[102 164 85 46 115 44 96 159]
[113 120 176 75 112 209 56 156]
[101 176 163 86 105 215 82 98]
->
[159 156 98]
[96 56 82]
[44 209 215]
[115 112 105]
[46 75 86]
[85 176 163]
[164 120 176]
[102 113 101]

[136 156 153 201 77 77 142 99]
[105 150 128 113 133 133 153 114]
[68 52 158 187 65 65 137 133]
[95 130 108 96 133 133 142 117]
[146 162 131 120 126 126 123 116]
[132 112 132 130 93 93 94 104]
[154 130 156 134 116 116 162 128]
[202 112 114 90 164 164 161 135]
[90 121 145 94 127 127 212 186]
[97 87 180 228 124 124 226 149]
[111 175 69 96 188 188 113 205]
[147 105 126 109 154 154 146 133]
->
[99 114 133 117 116 104 128 135 186 149 205 133]
[142 153 137 142 123 94 162 161 212 226 113 146]
[77 133 65 133 126 93 116 164 127 124 188 154]
[77 133 65 133 126 93 116 164 127 124 188 154]
[201 113 187 96 120 130 134 90 94 228 96 109]
[153 128 158 108 131 132 156 114 145 180 69 126]
[156 150 52 130 162 112 130 112 121 87 175 105]
[136 105 68 95 146 132 154 202 90 97 111 147]

[135 133 103 96 94 95]
[164 118 102 136 93 178]
[88 143 119 154 120 136]
[159 154 97 93 124 92]
[65 61 137 109 111 105]
[91 127 220 128 92 196]
[130 94 101 114 63 56]
[188 124 77 125 178 101]
[167 118 83 170 176 128]
->
[95 178 136 92 105 196 56 101 128]
[94 93 120 124 111 92 63 178 176]
[96 136 154 93 109 128 114 125 170]
[103 102 119 97 137 220 101 77 83]
[133 118 143 154 61 127 94 124 118]
[135 164 88 159 65 91 130 188 167]

[119 124 108 79 144 100 116 110 142 117 140]
[137 114 144 137 127 153 153 169 103 158 147]
[156 70 187 131 99 215 190 182 104 178 170]
->
[140 147 170]
[117 158 178]
[142 103 104]
[110 169 182]
[116 153 190]
[100 153 215]
[144 127 99]
[79 137 131]
[108 144 187]
[124 114 70]
[119 137 156]

[106 138 163 99 111 124 106 151 109 134 133 139 140 130 145]
[166 89 58 146 135 122 116 88 99 96 169 128 182 99 168]
[149 147 210 93 102 131 84 156 143 140 120 102 130 157 127]
[150 96 112 85 100 138 59 79 127 115 165 129 195 114 157]
[101 125 82 118 118 149 135 135 100 117 166 188 158 104 163]
[140 149 226 90 102 140 88 150 161 154 102 100 116 176 104]
->
[145 168 127 157 163 104]
[130 99 157 114 104 176]
[140 182 130 195 158 116]
[139 128 102 129 188 100]
[133 169 120 165 166 102]
[134 96 140 115 117 154]
[109 99 143 127 100 161]
[151 88 156 79 135 150]
[106 116 84 59 135 88]
[124 122 131 138 149 140]
[111 135 102 100 118 102]
[99 146 93 85 118 90]
[163 58 210 112 82 226]
[138 89 147 96 125 149]
[106 166 149 150 101 140]

[92 120 149 127 225 87 93 126 60]
[97 139 141 109 90 113 127 133 114]
[101 146 83 89 74 150 178 173 123]
[142 92 125 135 215 95 99 156 92]
[112 132 109 131 169 103 92 141 99]
[81 103 80 61 131 83 106 201 65]
[195 162 202 158 177 205 180 45 209]
[128 131 58 126 152 123 119 170 130]
[161 94 48 113 166 120 100 180 157]
->
[60 114 123 92 99 65 209 130 157]
[126 133 173 156 141 201 45 170 180]
[93 127 178 99 92 106 180 119 100]
[87 113 150 95 103 83 205 123 120]
[225 90 74 215 169 131 177 152 166]
[127 109 89 135 131 61 158 126 113]
[149 141 83 125 109 80 202 58 48]
[120 139 146 92 132 103 162 131 94]
[92 97 101 142 112 81 195 128 161]
---
[89 111 162]
[30 114 156]
[114 69 110]
->
[89 111]
[30 114]
[114 69]

[152 67 77 67]
[107 135 195 107]
[160 67 32 76]
->
[152 67]
[107 135]
[160 67]

[127 152 170]
[31 208 165]
[230 127 64]
->
[127 152]
[31 208]
[230 127]

[137 142 158 212]
[93 141 113 31]
[149 128 155 187]
[155 123 156 166]
[181 24 81 136]
->
[137 142]
[93 141]
[149 128]

[136 125 147 223]
[105 122 138 110]
[135 127 146 222]
[133 116 110 173]
[145 147 103 194]
->
[136 125]
[105 122]
[135 127]

[95 103 153]
[118 65 189]
[200 86 177]
[51 161 111]
->
[95 103]
[118 65]
[200 86]
---
[120 136 134 176 164]
[84 166 72 45 139]
->
[120 136]
[84 166]

[85 178 85 186]
[135 104 146 123]
[77 188 88 151]
[54 162 114 182]
[50 172 101 171]
->
[85 178]
[135 104]

[130 126 129 129]
[128 127 128 131]
[44 131 189 126]
->
[130 126]
[128 127]

[204 183 51 231]
[132 207 138 135]
[139 54 146 143]
[183 66 96 206]
[136 204 124 136]
->
[204 183]
[132 207]

[131 171 105 148 90]
[131 174 105 147 88]
[151 196 107 140 46]
[117 162 93 160 130]
->
[131 171]
[131 174]

[126 107 112 119]
[42 189 115 103]
[130 137 126 188]
->
[126 107]
[42 189]
